In the rows, zero is written as 128.
T: rows in 3 groups, each row roughly a mix of its group's directions:
T (109 x 10):
[[ 83 122 117 132 135 128 169 102 103 146]
 [161 111 127 150 124 152 124 119 151  79]
 [ 83 144 117 120 110 120 168 126 160 125]
 [144 109 146 147 120 122 162 176 153 139]
 [126 176 113 105  98 138 122 165 131 127]
 [121 139  94 128 146 160  89 147 160 127]
 [143 144 131 169 148 100 132  93 145 102]
 [174 128 148 155 139 154  98 124 142 148]
 [133 140 100 103 167 166 113 139 106 138]
 [180 119 146 160 133 148 103 134 133 145]
 [ 83 130 115 139 169 113 158 123 148 119]
 [ 99 166 165 118  93 128 146 114 123 126]
 [100 166 143 108  97 147 136 115 108 155]
 [130 145 149 128 185 156 102 125 120 120]
 [ 83 143 148 116 167 150 141 111 143 121]
 [123 140 121 123 157 121  69 117 155 137]
 [ 99 140 138 140 152 138 125 163 173 147]
 [148 126 143 147 108  96  94 117  91 106]
 [135 131 149 127 122 122 159 164 148 176]
 [ 92 100 129 101 168 145 144 106 139 121]
 [166 148 152 114 108 120 102 146 110  95]
 [160  82 153 125 114 110 119 113 106 106]
 [128 132  94  82 120 149 116 168 129 125]
 [127 114 129  80 106 111 131 150 108 165]
 [139 105 138  87 151 139 114  92  98 122]
 [178 117 150 109  91 136 111 123 118 142]
 [100 134  95 133 170 152 132 141 150 151]
 [140 159 109 163 147 115 102  99 153 143]
 [173 131 100 166 129 148 113 142 148 139]
 [164 137 140 169  94 105 114 149 121 126]
 [ 86 155 113 109 130 123 163 103 151 132]
 [ 95 170 160 107 144 143 137 106 130 116]
 [184 107 113 120 128 141 109 161 130 133]
 [110 141 139 173 157 112 148 104 155 126]
 [148 102 127 109 108 139 131 179 131 158]
 [ 94 121 160 134  94 124 152 152 150 106]
 [109 167 131 124 170 124 141  95 147 113]
 [143 142 130 168 143 180 116 132 145 116]
 [116 154  79 149 120 106  98 131 122 110]
 [ 95 140 106 134 137 167 107 161 125 102]
 [132  88  98 120 111 122 111 173 124 145]
 [178 144 122 104 130 123  98 157 125 147]
 [109 115 146 151 104  97 168 119 118  99]
 [125 146 171 134 102 155 107 146  97 143]
 [120 151 100  88 132 125 142  83 118 144]
 [112 141 170 108  85 115 154 120 112 126]
 [ 93 139 110 129 126 111 100 122 115  77]
 [110 117 126 149 168  91 116 110 145  98]
 [139 110 122 152 146 146 163 169 127 158]
 [139 115 145  96 103 106 139  84 107 110]
 [146 129 123 132 146 143 106 148 172 170]
 [173  90 133 131 113 157 137 147 131 105]
 [138 103 111 141 161 165 146 166 139 127]
 [120 124 109 121  67 120 144 157 133 141]
 [113 168 137 153 160 109 125 102 158 138]
 [130 160 172 126 154 143 111  99 105 122]
 [110 165 127 103  92 132  99 107 105 119]
 [127  93 123 113 168 133 129  81 115 137]
 [144 116  97  81  91 114 135 117 113 129]
 [164 142 124 144 152 126 153  85 106 114]
 [173 119 141 156 147 150 156 127 157 130]
 [ 94 144 141 113 153 117 148  85 156 129]
 [157 128 107 128  93 171 137 133 142  97]
 [160  88 147 134  95 107 120 143 117 103]
 [125 119  80 122 145 145 130 155 170 131]
 [111 103  88 102 122 141 111 130  85 126]
 [136 135 159 120  99 148  97 112 105  91]
 [121 171 153 168 155 133 124 106 127 142]
 [ 80 129 156 152 119 124 135 121 168 116]
 [ 90 134 115 133 161 145 112 149 128  86]
 [146 102  87 131 144 148  96 114 112 101]
 [127 104 135 128 176 135 137 148 159 161]
 [103 140 151 157 123 131 141 119  90  88]
 [108 109 130  90 168 136 137 117 145  93]
 [120 110 177  97 130  97 132 106 110 135]
 [170 151 134 149 171 140 137 125 139 103]
 [104 141 118  91 126 169  96 134 148 114]
 [165 125 166 111 117 130  97  94 137 135]
 [141 164 161 128 142 141 105  99  94 137]
 [ 98 127 134 130 151 173 105 157 128 103]
 [150 152 157 119 148 140  99  99  91 129]
 [117  96 113  82 129 115 151  99 134 108]
 [104 155 105 132 134 179 147 134 152 124]
 [ 99 127 144 120 129 133 193 118 123 122]
 [111 124 152  78 111 104 122  96 124 112]
 [167 158 162 144 137 115 127 139 165 125]
 [108 120 154 150 142 105 104 140  84 105]
 [134 118 141  92  96 144 151 140 106 166]
 [121 137 113  99 137 137 155 116  76 153]
 [168 134 157 119  94 119 123 105 108 157]
 [141 127 145 104 135 180  98 134 154 142]
 [165 113 152 142 118 145 176 108 127 122]
 [105 153 116 139 158 128 125  71 122 128]
 [143 114 133 146 123 121  99 168 174 118]
 [ 97  92 123 141  95 111 157 103 112 125]
 [174 134 141 164 139 144 122 118 143 162]
 [193 123 120 123 139 149 135 116 109 123]
 [177 152 135 136 145 134 109  90 137 110]
 [ 95 142 127 113 164 142 124 104 172 125]
 [125 110 100 108 128 154  77 136 118 103]
 [ 83 134 102 108 121 109 111 111 104 157]
 [173 143 171 128 109 134 124 121 152 107]
 [ 74 152 124 126 131 115 121 143  89 129]
 [130 117 148 120 143  78  92 123 111 154]
 [110 121 110 145 157 152 149  89 109 100]
 [101 124 122 131  98  77 143 116 109 150]
 [ 90 139 130 122 149 172 123  90 134 122]
 [ 93 144 155 136 151 148 137  89 117 154]
 [145  71 148 134 134 118 125  97 107 126]]

one row of each group, then the others: which group is each in?
[165 132 144 135 139 148 103 155 161  98] => (66)
[129 118  84 154 135 143 119 175 131 110] => (36)
[161  93 141 107 142 126 107 100  95 117] => (19)

[ 84  92 111 133 132 146 151 141 147 153] => (19)
[111  92 137 128 132 114 129 152 104  77] => (36)
[113 142 128 148 116  61 135 122 126 136] => (66)
[110 141 110 159 173 131 134  89 142 131] => (66)
[115 131 137  98 151 164 114 103  95 154] => (19)
[ 69 145 143 121 116 126 128  93 132 137] => (66)
[111 117 115  87 151 123 148  81 131 118] => (19)
[128 108 146 138 155 168  96 158 112 143] => (19)
[120 128 117 153 146 106 108 152 134  74] => (66)
